In the data rows, zero lies at 4.5, halfway between 4 and 5.
Here are some points, one per row:
Array([7., 4., 5., 2., 6., 7., 5., 4., 6., 5., 6., 5., 4., 5., 2., 4., 5., 5., 6., 5., 4., 6., 4.,
       6., 3., 7., 5., 6., 7., 5., 6., 4.])
Array([7., 3., 8., 3., 9., 5., 5., 6., 4., 1., 3., 7., 4., 4., 6., 3., 6., 5., 4., 7., 7., 6., 8.,
       5., 3., 4., 3., 5., 4., 3., 5., 5.])
Array([6., 3., 7., 7., 4., 7., 4., 8., 3., 4., 4., 8., 3., 8., 3., 5., 3., 5., 3., 5., 4., 6., 5.,
       4., 3., 4., 1., 6., 2., 3., 5., 3.])
Array([7., 6., 2., 4., 3., 2., 3., 4., 4., 3., 5., 7., 5., 5., 3., 5., 7., 6., 5., 2., 5., 8., 5.,
       7., 2., 0., 4., 2., 4., 5., 8., 7.])
Array([3., 4., 3., 5., 3., 6., 2., 6., 4., 5., 5., 3., 7., 3., 3., 6., 3., 1., 4., 5., 5., 3., 7.,
       5., 7., 6., 5., 3., 7., 4., 2., 4.])
Array([6., 4., 2., 3., 5., 3., 3., 2., 5., 2., 5., 1., 4., 6., 5., 8., 4., 7., 5., 1., 3., 7., 3.,
       6., 6., 4., 5., 7., 3., 4., 5., 4.])
Array([6., 6., 5., 9., 5., 4., 2., 5., 2., 3., 6., 6., 4., 4., 5., 4., 5., 4., 3., 5., 2., 4., 1.,
       4., 4., 6., 4., 5., 5., 3., 5., 9.])
Array([5., 6., 3., 0., 4., 6., 3., 5., 3., 7., 4., 3., 5., 4., 2., 5., 2., 2., 5., 2., 5., 6., 3.,
       6., 5., 7., 6., 5., 6., 2., 4., 4.])
Array([7., 6., 5., 5., 7., 5., 4., 5., 6., 4., 6., 3., 6., 4., 8., 6., 5., 5., 5., 7., 4., 5., 7.,
       3., 6., 2., 4., 4., 2., 5., 1., 2.])
Array([4., 3., 4., 5., 3., 2., 6., 6., 2., 4., 4., 6., 4., 4., 6., 5., 4., 5., 5., 6., 4., 2., 1.,
       5., 5., 6., 3., 5., 4., 6., 4., 7.])
Array([8., 2., 5., 4., 6., 4., 5., 5., 6., 4., 5., 7., 3., 1., 5., 5., 5., 5., 4., 4., 7., 7., 8.,
       4., 5., 1., 0., 6., 4., 3., 4., 1.])
Array([3., 4., 6., 5., 3., 5., 5., 4., 6., 5., 3., 4., 4., 4., 4., 3., 5., 4., 5., 3., 4., 5., 4.,
       1., 6., 5., 8., 4., 5., 8., 4., 5.])
Array([7., 5., 8., 3., 7., 4., 5., 6., 6., 5., 3., 6., 4., 5., 5., 6., 5., 5., 5., 5., 5., 4., 9.,
       5., 5., 3., 4., 5., 3., 4., 4., 4.])
Array([3., 6., 1., 3., 5., 5., 4., 4., 5., 5., 4., 5., 6., 4., 3., 5., 5., 2., 5., 4., 5., 4., 2.,
       3., 7., 6., 5., 3., 4., 2., 4., 4.])
Array([3., 4., 4., 6., 0., 1., 8., 9., 3., 3., 3., 5., 5., 3., 6., 7., 4., 6., 3., 7., 4., 3., 2.,
       6., 5., 8., 6., 4., 4., 7., 3., 5.])
Array([3., 2., 7., 6., 2., 5., 6., 2., 6., 5., 0., 5., 9., 6., 5., 6., 6., 0., 6., 8., 5., 3., 6.,
       1., 5., 6., 5., 6., 6., 5., 0., 6.])
Array([9., 5., 5., 9., 9., 4., 8., 4., 6., 4., 6., 3., 7., 5., 7., 5., 4., 5., 4., 7., 4., 6., 4.,
       7., 4., 2., 7., 1., 4., 7., 5., 0.])
Array([0., 2., 4., 6., 5., 5., 8., 3., 6., 6., 4., 4., 3., 6., 5., 1., 7., 3., 4., 5., 7., 9., 5.,
       0., 7., 6., 7., 2., 8., 7., 8., 5.])
Array([5., 4., 4., 4., 4., 2., 4., 3., 4., 5., 5., 3., 5., 4., 4., 4., 5., 4., 5., 4., 4., 3., 4.,
       4., 3., 4., 5., 4., 3., 3., 5., 4.])
Array([3., 4., 3., 4., 4., 2., 5., 4., 4., 5., 6., 2., 5., 4., 5., 4., 5., 4., 4., 5., 5., 3., 3.,
       3., 3., 4., 5., 3., 4., 4., 4., 4.])
Array([3., 6., 6., 6., 0., 2., 8., 9., 0., 5., 1., 1., 3., 4., 4., 6., 4., 6., 7., 8., 2., 3., 5.,
       8., 8., 3., 8., 6., 6., 6., 3., 1.])
Array([5., 7., 5., 4., 5., 4., 3., 5., 2., 3., 6., 6., 4., 4., 1., 2., 5., 5., 4., 1., 5., 0., 5.,
       4., 2., 4., 2., 6., 4., 3., 5., 4.])
Array([3., 7., 4., 6., 6., 4., 3., 4., 3., 2., 6., 7., 3., 4., 5., 4., 3., 4., 5., 3., 4., 3., 3.,
       5., 1., 3., 4., 4., 5., 2., 5., 8.])
Array([3., 5., 2., 5., 3., 2., 5., 4., 5., 5., 4., 3., 4., 3., 5., 5., 4., 6., 5., 6., 4., 3., 4.,
       4., 3., 5., 5., 5., 4., 5., 5., 5.])
Array([4., 5., 7., 0., 6., 4., 4., 3., 9., 6., 6., 6., 5., 5., 3., 4., 3., 7., 3., 3., 2., 1., 8.,
       5., 5., 3., 6., 4., 1., 6., 4., 4.])
Array([4., 2., 5., 2., 4., 5., 4., 3., 3., 4., 6., 2., 2., 3., 7., 4., 6., 3., 5., 3., 3., 4., 4.,
       5., 2., 4., 4., 4., 1., 5., 6., 5.])
Array([4., 4., 3., 4., 3., 3., 4., 3., 5., 3., 4., 3., 4., 4., 5., 3., 5., 6., 5., 4., 3., 3., 4.,
       4., 4., 4., 4., 5., 5., 4., 6., 4.])
Array([5., 4., 5., 3., 5., 6., 2., 5., 5., 4., 4., 4., 4., 5., 3., 4., 5., 3., 5., 4., 5., 5., 5.,
       4., 4., 7., 4., 5., 6., 4., 6., 4.])
Array([2., 6., 4., 2., 5., 3., 2., 5., 4., 3., 9., 8., 5., 6., 4., 4., 3., 4., 4., 4., 4., 3., 4.,
       5., 1., 3., 5., 5., 4., 2., 4., 7.])
Array([3., 5., 4., 3., 5., 3., 3., 1., 7., 7., 6., 3., 3., 2., 3., 3., 4., 8., 4., 8., 5., 8., 2.,
       9., 5., 1., 6., 7., 4., 4., 4., 6.])
Array([3., 4., 3., 3., 3., 5., 4., 4., 5., 4., 5., 3., 6., 4., 4., 5., 4., 2., 5., 5., 6., 4., 5.,
       3., 7., 5., 4., 4., 6., 5., 3., 5.])
Array([5., 4., 4., 4., 3., 4., 4., 5., 4., 3., 6., 2., 3., 5., 4., 5., 5., 5., 5., 6., 4., 3., 3.,
       5., 4., 5., 4., 5., 5., 6., 4., 4.])
Array([3., 3., 4., 6., 3., 7., 4., 5., 5., 5., 3., 5., 4., 5., 5., 3., 5., 4., 6., 1., 6., 5., 3.,
       2., 6., 4., 6., 4., 7., 7., 6., 5.])
Array([4., 6., 5., 4., 4., 6., 5., 4., 3., 2., 6., 7., 5., 5., 5., 5., 3., 6., 5., 3., 4., 4., 3.,
       5., 3., 3., 3., 5., 3., 1., 7., 8.])
Array([2., 5., 3., 6., 7., 5., 1., 2., 0., 6., 5., 9., 3., 3., 2., 7., 4., 6., 7., 5., 4., 3., 3.,
       7., 2., 7., 6., 0., 5., 2., 4., 6.])
Array([4., 5., 4., 5., 4., 4., 5., 6., 3., 3., 5., 7., 3., 3., 4., 5., 4., 4., 4., 4., 4., 3., 1.,
       5., 3., 5., 4., 4., 4., 3., 5., 6.])
Array([8., 6., 4., 3., 7., 5., 5., 5., 5., 4., 5., 4., 6., 6., 7., 6., 5., 4., 3., 7., 5., 5., 8.,
       4., 4., 3., 3., 4., 4., 6., 2., 3.])
Array([7., 4., 7., 3., 9., 4., 6., 6., 6., 5., 4., 4., 5., 5., 5., 5., 5., 6., 4., 4., 5., 6., 8.,
       4., 5., 3., 2., 4., 4., 3., 4., 4.])
Array([6., 4., 4., 3., 6., 6., 3., 4., 6., 5., 4., 4., 4., 5., 2., 4., 5., 4., 6., 4., 4., 5., 4.,
       6., 4., 6., 5., 5., 6., 4., 5., 4.])
Array([2., 4., 5., 7., 0., 1., 9., 9., 4., 4., 4., 4., 5., 1., 7., 7., 5., 5., 4., 6., 5., 3., 3.,
       5., 5., 8., 9., 4., 4., 8., 2., 4.])
Array([5., 4., 4., 2., 4., 5., 2., 4., 4., 4., 3., 4., 5., 5., 3., 5., 4., 3., 5., 4., 5., 5., 4.,
       4., 5., 7., 5., 5., 5., 4., 4., 5.])
Array([5., 3., 7., 7., 5., 8., 4., 6., 3., 4., 5., 8., 3., 9., 4., 4., 3., 5., 4., 3., 4., 6., 5.,
       4., 2., 3., 2., 7., 3., 4., 5., 4.])
Array([8., 6., 3., 6., 7., 5., 8., 4., 5., 3., 5., 2., 6., 5., 5., 6., 4., 6., 3., 7., 5., 5., 8.,
       3., 3., 4., 4., 4., 5., 3., 3., 2.])
Array([1., 2., 3., 6., 6., 0., 4., 2., 0., 6., 7., 6., 3., 4., 5., 2., 4., 6., 5., 2., 3., 0., 3.,
       6., 8., 7., 4., 4., 6., 7., 3., 7.])
Array([5., 4., 6., 3., 7., 4., 5., 6., 6., 5., 4., 5., 5., 5., 6., 5., 5., 5., 4., 4., 3., 5., 7.,
       3., 5., 2., 4., 5., 3., 4., 4., 3.])
There is one direction along which these points spread out most. Take the direction at right angles to it along which they spread out most. Then take the direction at right angles to both along which they spread out most. Go by this last direction. How many in every 100 of the points above lie lower along it than each point below? Round to a whole number. More than half of the points above lie lower than the first one.
Array([3., 8., 4., 8., 5., 5., 3., 5., 0., 4., 4., 4., 4., 7., 5., 3., 5., 6., 5., 3., 7., 3., 4.,
       7., 2., 4., 1., 7., 3., 6., 9., 9.]) 11
Array([4., 4., 3., 4., 3., 3., 4., 3., 5., 4., 4., 3., 4., 5., 6., 4., 5., 5., 4., 5., 5., 4., 4.,
       4., 3., 5., 6., 4., 4., 4., 4., 4.]) 71
Array([4., 4., 6., 5., 6., 6., 4., 6., 8., 5., 3., 3., 3., 2., 9., 2., 7., 2., 2., 6., 4., 2., 8.,
       4., 3., 1., 4., 5., 3., 6., 2., 1.]) 53
Array([7., 5., 4., 5., 7., 5., 5., 4., 5., 5., 5., 3., 6., 5., 6., 6., 4., 5., 4., 7., 4., 5., 7.,
       4., 4., 3., 3., 3., 3., 5., 2., 2.]) 38
Array([5., 3., 6., 4., 6., 5., 2., 5., 7., 7., 2., 5., 5., 6., 9., 3., 6., 5., 2., 5., 4., 3., 4.,
       4., 5., 2., 5., 7., 4., 6., 5., 1.]) 73
Array([2., 7., 5., 5., 3., 6., 5., 4., 6., 5., 3., 5., 5., 4., 3., 1., 4., 3., 5., 3., 3., 6., 4.,
       4., 7., 7., 6., 3., 6., 6., 5., 4.]) 96
Array([2., 5., 5., 5., 3., 7., 5., 5., 6., 6., 1., 3., 5., 1., 5., 2., 3., 7., 5., 4., 5., 7., 4.,
       1., 7., 5., 6., 4., 6., 5., 6., 8.]) 93
Array([3., 5., 6., 5., 0., 9., 6., 0., 4., 9., 4., 2., 6., 5., 4., 9., 4., 2., 4., 3., 6., 5., 3.,
       5., 6., 6., 2., 6., 3., 4., 3., 4.]) 87
Array([8., 6., 4., 4., 7., 7., 6., 4., 7., 5., 5., 5., 3., 6., 1., 3., 6., 5., 6., 3., 4., 5., 4.,
       7., 4., 6., 5., 5., 7., 5., 6., 5.]) 73
Array([4., 5., 5., 1., 4., 4., 4., 4., 4., 5., 3., 3., 6., 5., 3., 6., 4., 3., 3., 6., 7., 5., 5.,
       3., 6., 7., 5., 4., 5., 4., 4., 4.]) 82
Array([5., 3., 3., 5., 1., 5., 3., 3., 6., 6., 5., 4., 4., 6., 3., 3., 4., 3., 7., 4., 6., 5., 5.,
       4., 6., 5., 5., 4., 6., 4., 4., 5.]) 98
Array([2., 5., 4., 6., 2., 5., 4., 4., 5., 7., 4., 5., 4., 4., 4., 3., 4., 6., 6., 1., 7., 9., 5.,
       3., 7., 6., 4., 4., 6., 4., 5., 3.]) 96
